Each path below is one point turned by a fixed rotation once a step. After each direction that follows a path, write how fast that rotation turns it, in degrees per step (0 if it stays still).
Each turn is a multiple of 5 degrees from 10 to 175, or 0.
Each row of a path follows its step; steps can be skipped.
Rotation 1:
step 0: [ 17 -29  -5  -8  -3 -10  11 -18  -1 -19   7 -14  31   1  16  19   5 -13
  19  -4  -9  34  24  17  -1   4   8  29   0  -5  46 -34 -14   8  17 -25
  -1  14 -27  19  -1 -15  34  11   8  20  -1  15   6  30 -25]
step 1: [ -2 -15  14   6 -11  -8 -23 -18 -36 -12  -7 -10   6  20  14 -19  10 -20
  36   4 -45  -4 -14  38  28 -17  14  24 -32  10  20  -9  -5  -2  30  -6
 -20  -2   5   0 -26   3  18 -10  14  17 -22  16   5 -15  -3]
step 2: [-33   3 -17   3  -5 -24 -19   5  13  16   2  -9  -4  22  24  -2  24   2
  12 -11 -17 -28 -18  40  21   1  30   4  -5  -5  -8  18 -10  24   3  21
 -31 -12   4 -15 -40 -15  20   3 -26  -9  28  -4  -5 -18 -23]
step 3: [-16  14   2  -1  33 -24  12   5  23  26  19   0  25  33  -1 -11 -13  -9
   1 -12 -19   0   6 -21 -18 -15  41  15  25   7 -12   8 -32  17 -21   6
 -12   4  -8  17 -21  22  25  37  -6 -15  13 -22 -10 -15 -18]
step 4: [ -7 -15   3  -2  -3 -20  23  -7   4   3  -5  27  38  -2 -35  25 -16 -21
 -32   4  -7  39   5   2 -18 -36  -1  29   4   2  -8  -3  -6  -8   2  13
 -28  26 -15   2 -34  10  28  19  12  -2  -3  11 -26   5  19]
step 5: [-14 -11  10  23  -7  13 -16   6 -30  17 -12  -4  -1  -9 -23  -5  -6 -30
  -5 -22   4  34  10  -3   2 -21   3  32 -27  24 -16 -17 -11   4   9   2
 -16 -22 -27   2 -28 -20  -3 -21 -15   4  24  48 -14  -3  31]
step 6: [-21  -6 -11  11  12 -18 -25  20 -19  12 -22  -6 -13  42  16  15 -43  -3
  -9 -25  28 -14  16  26   4  11  32  19  -4  -8  18 -12  -2  10 -11 -11
  -4 -21 -20   4 -16 -28 -21  -4 -17  -8   7  25  15  24  12]
step 7: [-32  14   3  -3  34 -32 -16  20  11 -22 -21  -5  30  18   0 -18 -38  -8
  15  10  10  11 -12   3 -17  -7  25  -6 -21 -14  21  -4 -27   1 -34 -25
  18  -3  22  -9 -25  -7  -1  -7   3  13 -23  -4   3  23 -23]
step 8: [-24 -13  12  14 -14 -30   4   1  29 -29   6  17  18  -8  -5 -11  22 -17
  -3 -20   7  52   2   6   8  -7  -1  -8  -4 -32   9  16 -37 -17  19 -39
 -10  -2  -1 -19 -19 -12  22   2   5   2  -8   3   3  15 -37]
step 9: [ -1   0  51   8   5 -13   0 -16  -9  -7  27  10   8  19   8 -18  17   1
   6 -21 -12  24  12  -8  37  -4  21  30 -30 -10   1 -26  -3 -13  41 -16
 -33 -26 -11 -28   8  14  -5  19 -18 -10   6   4  -2  -4  -8]
step 10: [  1  -4  19  -5  33 -32  -5 -24  24   3   5  11  -4   9   9  20   3  23
  14 -10   3 -15  -3  19  30   8  25  33 -17  30   4 -10  23  28   1  20
 -47   8  -6 -19 -31  11 -22 -11  -4  -9   2   3 -12  32  -4]
Speeds:
[ -8  -6   7  -8   0   6   7   3  -4   1   0   4   0  -5   1  -1  10   8
  -9  -2 -15   6   0   0  -2   1  -5   7   1   0  11  -8   9   9   4   0
  -1  -9  -7   7  -5   6 -10  -5   2   1  -3   9   6   2   2] -> 80
[ -4   6  -4   0  -1   1  -3   2  11  -5  -5   2   7 -14  -4   3   9   3
   8   3  -1   5  -7  -2  -2   5  -2  -3  -7   5  -3   0   1   8  -5  10
   3   1  -1  -9  -7  -7   1 -14  -7   7  10   4 -12   4  -5] -> 130
[ 11   0   1   2   1  -3  -1 -12   4  -8  -2  -7   0  -3  -2  -7   9   8
   4  -4  -1   5  -3   6   1  10  -4   6  -1   2  -2  -8   3   3  -4 -16
  -4   2   2 -11  -1  -5  -9   9  -4   3  -5 -10   8   4  -2] -> 35
[  1   9  11   4  10   7  -4   2  -8   2   2  -7   2   0  -4 -17  -2  -5
  12   2  -8   2  -2 -14  -2  -4   3   2  -7   9  -4  -4  -7   2  -4  -3
   6  -6   4   3   3   7  -3  -3   1   3  -2  -1  -1  -9   1] -> 175
[ -3   4  -1  12   1   1   4  13  -8   1   8  -3  -3   0  -1  -7   5   3
  -1  -1   5  -1   8   3   5   5  -5   4   9  -8   2   0  -1   7   6   0
   1  -8  -4  -6   6  -6   1   4 -18  -2  14  -1  -1  -8   0] -> 110
[ -4   3  -2  16   0  -2 -10   1  -2   2   5  -2 -16   2   3  13   0  -8
   4  -3  -6   2   1  -2   6   3  -5   0  -3   4  -3 -17  12  -2   0   7
  -2  -3  -2  -9   1   5   7   0   4   7  -5   1   4   2   2] -> 85
